In the data rows, zero lies at 4.5, halfway between 4 and 5.
Here are some numbered points:
[5 4 6 6 6 8 6 5 3 9 5 4 5 2 2] 0
[6 4 1 7 7 5 5 5 5 6 3 4 7 4 4] 1
[3 6 5 3 4 2 3 4 6 1 2 6 4 6 7] 2
[5 3 3 3 3 3 4 5 3 2 6 4 4 5 6] 3
[5 3 0 1 2 0 4 5 4 0 7 4 3 7 9] 4
[7 3 3 7 7 8 6 6 3 9 4 3 7 3 2] 5
[4 4 7 3 4 7 4 4 4 7 5 5 4 4 4] 6
[5 4 2 4 4 2 5 5 4 2 6 4 3 4 5] 7
[4 7 4 7 7 2 5 3 7 3 1 6 5 4 5] 8
[4 4 5 4 5 6 4 5 3 6 6 4 5 5 4] 9
[2 6 9 3 3 6 3 4 5 6 4 5 3 5 4] 10
[5 4 2 5 5 5 4 4 5 4 3 4 6 5 5] 11
[4 4 4 3 4 3 3 4 5 2 3 5 5 7 7] 12
[5 5 3 7 7 5 5 4 5 6 3 4 7 4 4] 13
[2 6 9 1 1 2 2 3 5 1 4 6 1 6 7] 14
[4 5 6 3 4 6 4 4 5 6 4 5 5 5 5] 15
[4 5 4 3 3 2 5 4 4 2 6 4 2 4 5] 16
[3 5 5 2 4 3 3 3 6 2 3 6 5 6 6] 17
[5 4 2 4 4 3 4 5 5 2 5 4 5 6 6] 18
[4 5 6 4 4 5 4 5 4 5 5 5 3 4 4] 19
[6 4 4 7 7 7 5 5 4 8 4 4 6 3 3] 20
[3 4 8 4 2 6 5 5 3 6 7 4 2 4 4] 21
[3 4 5 4 4 5 3 5 5 5 4 5 5 6 5] 22
[5 5 2 5 4 3 5 4 5 2 5 4 5 5 6] 23
[3 5 6 4 4 3 4 4 5 3 4 5 4 6 6] 24
[5 4 5 6 5 7 5 5 4 7 5 4 6 4 3] 25
[5 5 4 7 7 7 5 4 4 9 3 4 8 4 2] 26
[5 6 3 4 4 0 4 4 6 0 4 6 3 4 7] 27
[5 5 6 8 5 6 7 5 4 9 6 4 2 0 1] 28
[4 5 8 3 3 5 4 5 4 6 6 5 1 4 3] 29
[6 3 2 4 4 4 5 5 4 3 6 4 5 5 5] 30
[4 4 3 4 4 3 4 4 5 3 4 5 5 6 6] 31
[8 4 2 9 8 6 8 6 4 8 6 3 5 0 1] 32
[3 4 6 3 4 7 3 4 4 6 4 5 5 6 5] 33
[4 4 3 3 2 0 5 5 4 0 6 5 3 6 7] 34
[7 4 2 8 8 8 6 5 4 9 5 3 7 2 2] 35
[6 2 0 2 5 3 3 4 5 0 5 4 8 8 8] 36
[5 6 4 7 7 4 5 5 6 5 2 5 5 4 4] 37
[6 6 2 8 7 3 6 5 5 4 4 5 5 2 3] 38
[3 4 5 1 1 2 3 4 4 0 6 5 4 8 8] 39
[5 5 4 5 6 5 5 4 5 6 3 5 6 5 5] 40
[5 3 3 4 5 6 4 5 4 6 4 4 7 5 5] 41
[4 5 5 3 3 2 4 4 5 1 6 5 2 5 6] 42
[7 5 0 8 7 2 7 5 5 2 4 4 5 2 5] 43
[3 4 5 1 2 4 3 5 5 2 5 5 5 7 7] 44
[3 3 4 0 1 2 2 4 4 0 6 5 4 8 8] 45
[3 4 7 3 4 7 3 4 4 7 4 5 5 6 4] 46
[5 5 3 6 5 4 5 4 5 4 4 4 4 4 4] 47
[4 5 5 5 4 4 5 5 5 4 4 4 4 4 4] 48
[4 5 6 5 4 5 5 5 4 6 6 4 3 3 3] 49
[4 5 4 3 3 3 4 4 5 2 4 5 4 6 6] 50
[9 4 0 9 9 8 8 6 3 9 5 3 8 1 0] 51
[5 6 3 6 7 3 5 4 7 2 1 5 6 4 5] 52
[5 3 0 2 4 2 2 4 6 0 3 4 8 8 9] 53
[3 5 6 2 3 2 3 3 6 0 3 6 4 6 7] 54
[5 5 5 7 5 6 6 5 3 7 6 4 4 3 2] 55
[3 7 8 6 6 7 4 3 6 9 2 5 5 4 3] 56
[4 5 7 3 1 1 6 5 4 1 8 5 0 3 5] 57
[5 5 3 5 6 3 4 4 6 3 3 5 6 5 6] 58
[6 5 4 8 7 8 6 5 4 9 4 4 7 2 1] 59
[5 2 2 2 4 5 3 5 3 4 6 4 7 7 6] 60
[6 5 2 7 7 4 4 4 5 5 2 5 7 4 5] 61
[3 4 8 2 2 6 4 5 3 6 6 5 2 5 4] 62
[5 3 4 5 5 8 5 5 4 8 5 4 7 5 4] 63
[5 4 4 7 7 8 5 4 5 9 3 4 9 4 3] 64
[3 5 8 4 2 5 4 5 3 5 6 4 2 4 4] 65
[4 3 2 1 2 1 3 4 5 0 5 5 4 7 8] 66
[5 4 1 2 3 2 4 4 5 0 5 4 5 7 7] 67
[4 5 6 3 4 4 4 5 4 5 4 5 4 5 5] 68
[7 4 2 9 8 8 7 6 4 9 5 3 8 2 1] 69
[1 5 7 0 0 1 2 4 5 0 5 6 2 7 8] 70
[8 4 0 8 6 3 7 6 3 3 7 3 5 3 4] 71
[5 4 5 4 4 6 4 5 4 6 5 4 5 5 4] 72
[3 5 7 3 3 3 3 3 6 2 3 6 4 6 6] 73
[4 5 6 5 5 6 5 5 4 8 4 5 5 4 3] 74
[4 3 0 2 4 1 2 4 6 0 3 5 8 8 9] 75
[5 4 2 3 3 0 4 4 5 0 5 4 4 6 7] 76
[4 5 6 3 3 5 4 5 4 5 6 4 3 4 4] 77
[5 4 4 5 5 4 5 4 4 4 5 5 5 4 5] 78
[4 3 1 1 2 0 3 5 5 0 5 5 5 8 8] 79
[5 4 5 6 6 8 5 5 4 9 4 4 6 4 3] 80
[2 6 9 3 2 3 3 4 5 3 4 6 1 5 5] 81
[5 3 4 2 2 5 3 5 3 3 6 4 5 7 6] 82
[4 5 4 5 5 4 5 4 5 5 4 5 5 5 4] 83
[6 3 3 5 6 6 5 5 4 5 5 4 5 5 4] 84
[4 6 6 6 5 5 5 4 5 6 4 5 3 3 3] 85
[3 4 7 1 1 2 3 4 4 1 5 6 2 6 7] 86
[5 5 4 7 6 5 5 5 5 6 5 4 4 3 3] 87
[3 6 8 3 3 4 4 4 5 5 4 5 3 5 5] 88
[6 3 1 6 7 5 5 5 4 4 4 3 7 4 4] 89
[4 3 2 1 1 0 3 5 4 0 7 4 3 7 9] 90
[4 4 5 3 4 5 4 4 4 5 5 4 5 5 5] 91
[2 7 8 3 3 3 4 4 6 3 3 6 2 5 6] 92
[5 4 2 6 7 5 4 4 6 5 2 4 8 5 5] 93
[6 4 2 5 5 3 5 5 5 2 5 4 4 4 5] 94
[5 4 4 5 5 7 5 5 4 7 4 4 6 4 4] 95
[4 4 3 3 4 3 4 5 5 2 5 4 5 6 6] 96
[3 6 5 3 4 3 3 3 7 1 2 6 6 7 7] 97
[4 4 4 4 5 5 4 4 5 5 4 5 5 5 5] 98
[5 4 1 4 4 2 4 5 4 0 5 4 5 6 7] 99
[6 4 3 7 6 6 6 5 3 7 6 3 5 3 3] 100
New points follow, each followed by the numbers of its three nearest points above, looking only along the 4 directions in which the numbered points spread most, nearest first.
[3 6 7 4 4 4 4 4 5 4 4 6 3 5 5] 88 68 24
[4 3 4 1 2 5 3 5 3 4 6 4 5 7 6] 82 44 60
[5 5 5 7 5 4 6 5 4 6 5 5 3 2 3] 87 85 55
[4 6 5 6 4 1 6 4 5 2 5 5 1 2 5] 16 42 48
[5 3 0 4 5 1 4 5 5 0 4 4 6 6 7] 99 67 76
[4 5 5 3 3 2 4 4 5 2 5 5 1 4 6] 42 16 50
[3 4 5 2 2 3 3 4 4 2 6 5 3 5 6] 42 50 44
[2 5 9 3 4 6 3 4 5 7 3 6 4 5 4] 10 46 88
[5 4 4 3 5 4 3 4 5 3 4 4 6 6 6] 31 96 12
[6 5 4 7 6 5 6 5 4 6 5 4 5 2 3] 87 100 55
[6 4 4 6 5 7 6 5 3 7 6 3 5 3 3] 100 55 25
[4 5 7 5 5 6 5 5 4 7 4 5 4 4 3] 74 85 6
[2 5 6 2 2 3 3 4 5 2 5 5 2 6 6] 86 42 73
[4 3 7 2 2 6 4 5 3 6 6 4 4 6 5] 62 77 6
[5 4 3 5 5 5 5 5 4 5 6 4 5 4 4] 84 78 47
[6 5 4 8 7 8 7 5 3 9 5 3 5 1 0] 59 35 0
[4 8 3 7 7 0 5 3 8 0 1 6 4 3 5] 8 52 27
[3 6 6 3 2 1 4 4 5 0 5 6 1 5 6] 42 86 16
[5 4 6 6 4 6 6 5 3 7 6 4 3 2 2] 55 49 0
[6 4 5 7 5 6 6 5 4 8 5 4 4 2 2] 55 0 100
[4 4 3 2 4 3 3 4 5 2 3 5 6 7 6] 12 31 96
[5 3 3 3 3 2 4 5 4 1 6 4 4 6 7] 3 96 67
[5 6 4 6 6 3 5 4 5 3 3 5 4 4 4] 47 37 83
[3 4 6 2 3 6 3 4 4 6 4 5 6 7 5] 33 46 22
[3 4 8 1 2 6 3 4 4 5 6 5 3 6 5] 62 65 10
[5 5 3 6 6 3 5 4 6 3 3 5 6 5 5] 58 52 11
[2 6 8 4 4 3 4 4 6 3 3 6 3 5 5] 92 88 73
[4 5 7 3 1 1 5 5 3 1 8 5 0 3 5] 57 16 42
[4 4 5 1 2 4 3 4 4 2 5 4 4 7 6] 44 82 50
[4 4 3 2 3 3 3 4 5 2 4 5 5 7 7] 12 96 50
[2 5 8 3 3 4 4 4 4 5 4 6 3 5 5] 88 10 68
[4 6 7 6 5 5 5 5 5 6 5 5 3 2 2] 85 49 55
[6 5 5 8 6 7 7 5 4 9 5 4 3 1 1] 28 55 0
[2 4 6 0 3 4 2 4 5 3 4 5 5 7 7] 44 17 73
[1 5 7 0 0 0 1 4 5 0 5 6 1 9 9] 70 14 86
[4 4 4 4 5 5 4 4 5 4 4 4 6 6 6] 98 22 11
[3 5 8 3 3 5 4 4 5 5 4 5 3 5 5] 88 10 68
[6 4 5 8 7 9 6 5 3 9 4 4 6 3 1] 59 0 5
[3 5 8 4 3 6 4 4 4 7 5 4 3 5 3] 6 29 10
[6 4 4 5 4 4 5 5 3 5 7 4 3 3 3] 49 78 55
[6 3 3 6 6 7 6 6 3 8 7 3 6 3 2] 100 5 20
[4 5 7 5 4 6 5 5 4 7 5 5 3 3 3] 49 74 85
[5 4 3 4 5 4 5 4 4 4 5 4 5 5 5] 78 30 98
[4 6 4 7 7 2 5 3 7 3 1 6 5 4 5] 8 52 37
[4 4 5 3 4 5 4 4 5 5 4 5 5 5 5] 22 91 98
[6 3 0 6 6 5 6 6 3 5 5 3 7 5 4] 89 84 1
[3 6 5 3 4 3 2 3 6 1 1 6 5 7 7] 97 2 17
[5 5 8 7 5 9 6 6 2 9 7 4 2 1 0] 28 0 55
[1 5 7 0 0 1 2 4 5 0 5 5 2 8 9] 70 86 39
[5 4 5 6 5 7 5 5 4 8 5 4 5 4 3] 25 95 74
[1 6 9 0 1 2 2 3 6 1 3 6 1 6 7] 14 70 86
[4 4 5 3 4 5 4 5 4 4 5 5 4 6 5] 91 68 22
[7 3 3 7 6 7 7 6 2 8 7 3 5 2 1] 100 5 32
[2 5 7 1 2 2 3 3 6 1 3 6 3 7 7] 54 73 14
[4 5 3 3 4 2 3 4 5 0 3 5 5 7 8] 12 67 2
[2 5 7 1 2 2 3 4 6 1 5 6 2 7 7] 86 14 70
[6 5 6 8 6 8 7 5 3 9 6 3 4 0 1] 28 0 55
[5 3 2 3 5 6 4 5 4 6 4 4 8 6 5] 41 11 84
[2 4 7 0 0 1 2 3 5 0 5 6 1 8 8] 70 86 14
[2 5 4 1 3 1 2 3 6 0 3 6 4 8 9] 54 2 97
[2 5 7 2 3 3 3 4 5 2 4 5 3 7 7] 73 54 86
[5 6 4 7 5 4 6 5 4 5 6 4 3 2 3] 87 55 49
[4 5 6 5 6 7 4 4 5 7 3 5 6 4 3] 74 95 25
[1 5 7 0 0 0 2 4 5 0 5 6 1 8 9] 70 86 14
[1 5 9 0 1 3 2 3 5 2 4 6 3 7 6] 14 86 70
[2 5 8 2 3 4 3 4 5 4 4 5 3 6 6] 88 73 81
[4 4 4 2 2 1 4 5 4 0 6 5 2 6 7] 34 42 39
[6 4 2 6 6 4 5 5 4 4 4 4 6 4 4] 89 47 11
[5 6 3 8 6 4 7 4 5 4 4 5 4 2 3] 38 87 47
[4 4 5 3 4 5 4 4 4 5 5 4 4 6 5] 91 68 22
[4 5 6 4 3 4 5 4 5 4 5 5 3 4 4] 19 48 68
[3 4 7 2 3 6 3 5 4 5 4 5 6 6 5] 33 46 15
[5 5 6 6 6 9 5 5 5 9 4 4 7 4 1] 80 26 0
[5 4 6 6 4 6 5 5 3 9 7 4 3 2 2] 55 0 49
[4 4 6 4 5 5 4 4 4 6 4 5 5 5 4] 15 72 22
[7 4 0 8 7 2 7 4 5 2 4 4 6 3 4] 43 38 71
[4 4 4 1 2 2 3 4 4 0 5 5 3 7 7] 39 66 45
[6 3 0 4 5 1 4 5 5 0 5 4 6 6 7] 99 67 76
[4 4 6 2 2 5 3 4 4 3 5 4 4 6 6] 44 82 68
[6 6 4 7 5 3 6 5 5 5 5 4 3 2 3] 87 47 38
[5 6 3 6 7 2 5 4 7 1 2 5 5 5 6] 52 58 8
[4 4 5 2 2 2 4 4 4 1 6 5 2 6 6] 42 86 16
[3 3 4 1 3 5 2 4 4 2 5 4 6 7 7] 44 82 12
[8 4 0 8 7 5 7 6 3 5 6 3 5 2 3] 71 100 32
[6 5 2 7 7 4 6 4 6 4 2 5 7 4 4] 61 13 1
[5 4 6 5 6 9 5 4 4 9 4 4 6 4 2] 80 0 25
[5 5 4 6 5 3 5 4 5 4 4 5 4 4 4] 47 48 83
[4 4 5 2 3 3 3 5 5 2 5 5 5 7 7] 44 12 50
[4 5 6 4 4 5 4 5 4 6 5 4 4 4 4] 19 77 72
[6 5 4 8 8 8 6 5 5 9 3 4 6 2 1] 59 26 20
[4 4 2 3 4 3 3 4 5 1 4 5 7 7 7] 12 67 96
[2 5 6 0 0 0 3 4 5 0 6 6 0 7 9] 70 86 39
[3 5 6 2 4 4 3 4 5 3 4 5 4 6 6] 24 73 17
[4 5 6 5 5 6 4 4 4 7 4 4 5 4 3] 74 25 95
[4 3 5 2 3 4 4 5 4 3 7 4 4 6 6] 82 3 44
